Each row has a name. Each piece below is followed by the name of the row it came from, unless a question asks for something else. Each question is about the rows just above it.

[163 102 112 117  78 160 120 128 115 153 108 132  99 147 121 139  73 105
 185 105 174  96 102 104] = E
[147  99 151 147 112 119 143  92 131 161 152 115 152 143 131 107 139 113
 122 152 135 128 123 107] = C
[108 138 136 138 137 111  80 120 130 158 100 174 146 120 154 129 115 113
 121 127 131 130 150  70] = X
[ 88 164 119 141 129 130 125  88 138  86 109 131  89 108 118 147 174 171
 159 192 120 123 135 139] = W
[143 110 109 169 124  76 135  78 158 141 114 124 130 107 160 104 107 115
 183 114 123 101 156 118] = Y
[111  72 129 162  77 147 173 121 139 145 131 122 104 174 175 108  73  96
 169 108 223  90  89 111] = K
[126 154 120 136 108 138 174 131 137  80 130 111 115 120 146 130 138  70
 129 150 158 113 121 100] = D
Which row holds these entries in another order? [ 80 115 121 146 130  70 138 154 129 130 100 158 138 150 174 111 136 137
 120 113 126 131 120 108]  D
[150  70 108 138 136 138 137 111  80 120 130 158 100 174 146 120 154 129
 115 113 121 127 131 130] is which row reordered?  X
Does one of the named rows hold [115 113] side by side, in this order?  yes

[159 170 107 178  87  98 165] : S
[220 181 167 101 126 149 155] : J
[107 178  87  98 166 170 159] : H
[102 181 155 167 220 126 149] : Z
[182 158 104 189 126  98  63] : T
[159 107 178  87  98 166 170] is which row reordered?  H
[165  98  87 178 107 170 159] is which row reordered?  S
Does one of the named rows hold [104 189] side by side, in this order?  yes
Put [126 149 102 181 155 167 220] back in order: which row is it?  Z

[118  76 196  88] = N
[ 83 160  93 115] = P
[79 97 79 96] = R
[110  87 105 112] = Q
[97 79 97 79] = F
[188 189 191 143] = A
[139 118  78 123] = U
[ 91 130  77  79] = V
[ 98 136 218 162] = G
[203 178 179 154] = M
Put [96 79 97 79] back in order: which row is it?  R
Is [97 78 97] printed in one of the named rows, side by side and in this order?  no
Count of [97] in F:  2
Is [ 91 130  77  79] printed in one of the named rows, side by side and in this order?  yes
Which row holds these entries in another order? [79 79 97 97]  F

[122 105 148 146 129 131 130 125 113 129 125 128 116 131 129 108 134 134
 125 144 129 129 131 141 126] = Pezup
[ 98  54 175 132 123 177 129 121 109 137 134 128 115 131 130  67 175 134
 125 238 112 141 119 149 144] = labep
[122 105 129 146 142 132 130 125 113 137 125 128 116 131 129 108 134 134
 125 144 129 129 121 141 126] = konar
Is [131 116 128 125 129] printed in one of the named rows, side by side and in this order?  no
How many times does Pezup hold [131]?  3

[ 99 169 122 113  18 158 123]  nukil
[132  57  50 194 156 114 141]  Binun
[114 194  50 140 156  57 132]  zifov
[ 95 105  71 106 117 212  60]  mapu
[ 92  92  93 147  92  92 138]  keguz
[100 149 177 149 166 102 214]  numo
[ 41 122 131 179  64 165 163]  Sarun
[ 46  76  69 242 242  92 138]  Vaziv
Put [123 158  18 113 122 169  99] back in order: which row is it?  nukil
Times [242] occurs in Vaziv:  2
Put [156  57 132 114 194  50 140] back in order: which row is it?  zifov
How many times does keguz hold [92]?  4
Times [100] occurs in numo:  1
How many times does numo hold [149]?  2

[128 127 173 142]  mefek
[108 154  91 187]  dor
[146 187 102 148]  kur
[131 157 103 110]  ladok
[145 188  84 139]  Duzo
[187 147 146 103]  Mapa
[103 112 117 109]  gonus
[103 187 146 148]  kel
[120 116 146 117]  Samuz
[ 91 124 132 102]  Nat
[ 91 133 102 124]  mapo
[116 117 145 120]  Regeb
How many times does Nat hold [91]?  1
[102 146 148 187] is which row reordered?  kur
Put [133 102 124  91] back in order: which row is it?  mapo
Put [145 117 120 116] back in order: which row is it?  Regeb
Put [146 148 187 103] back in order: which row is it?  kel

[ 33 201  64 200  79]  veba
[ 99 146 138  34 179]  dofe
[  7 249 196  42  25]  gim
[ 13 203 153  60  59]  Ter
[  6 163  30 206  24]  gab
[ 99 146 138  56 179]  suvi
[ 22 142 179  84 188]  Tiven
[217 110 110 110  60]  las
[138  79 155  43 114]  kub
[179 111 153  60  59]  Virum
Which row holds these entries in another order? [ 56  99 138 146 179]  suvi
Among the named rows, does one hold [  7 249] next to each other, in this order?  yes
Which row holds these entries in another order? [ 30   6  24 163 206]  gab
Count of [201] in veba:  1
Count of [109] in las:  0
Is [218 110 110] printed in one of the named rows, side by side and in this order?  no

[172 186  74 196 135] = nokep
[161  20 148 183 148] = tuzo
[157 124 124 208 177] = kudis
[162  38  94 132 163] = fimi
[ 95 205  95 180  95] = vif
[128  94  87 245 155] = Lusi
[ 72 111  86  86  94] = luf
[102 102 148 244 133] = Gino
[191  83 106 179  99] = Pazo
[ 72  86 111  86  93] = roted
Among the named rows, does one hold [86 86] next to each other, in this order?  yes
Count of [94] in fimi:  1
How many times does luf hold [86]?  2
Which row holds these entries in another order? [ 72  86  86  94 111]  luf
Does one of the named rows hold [ 94 128] side by side, in this order?  no
Count of [94] in vif:  0
Count of [244] in Gino:  1

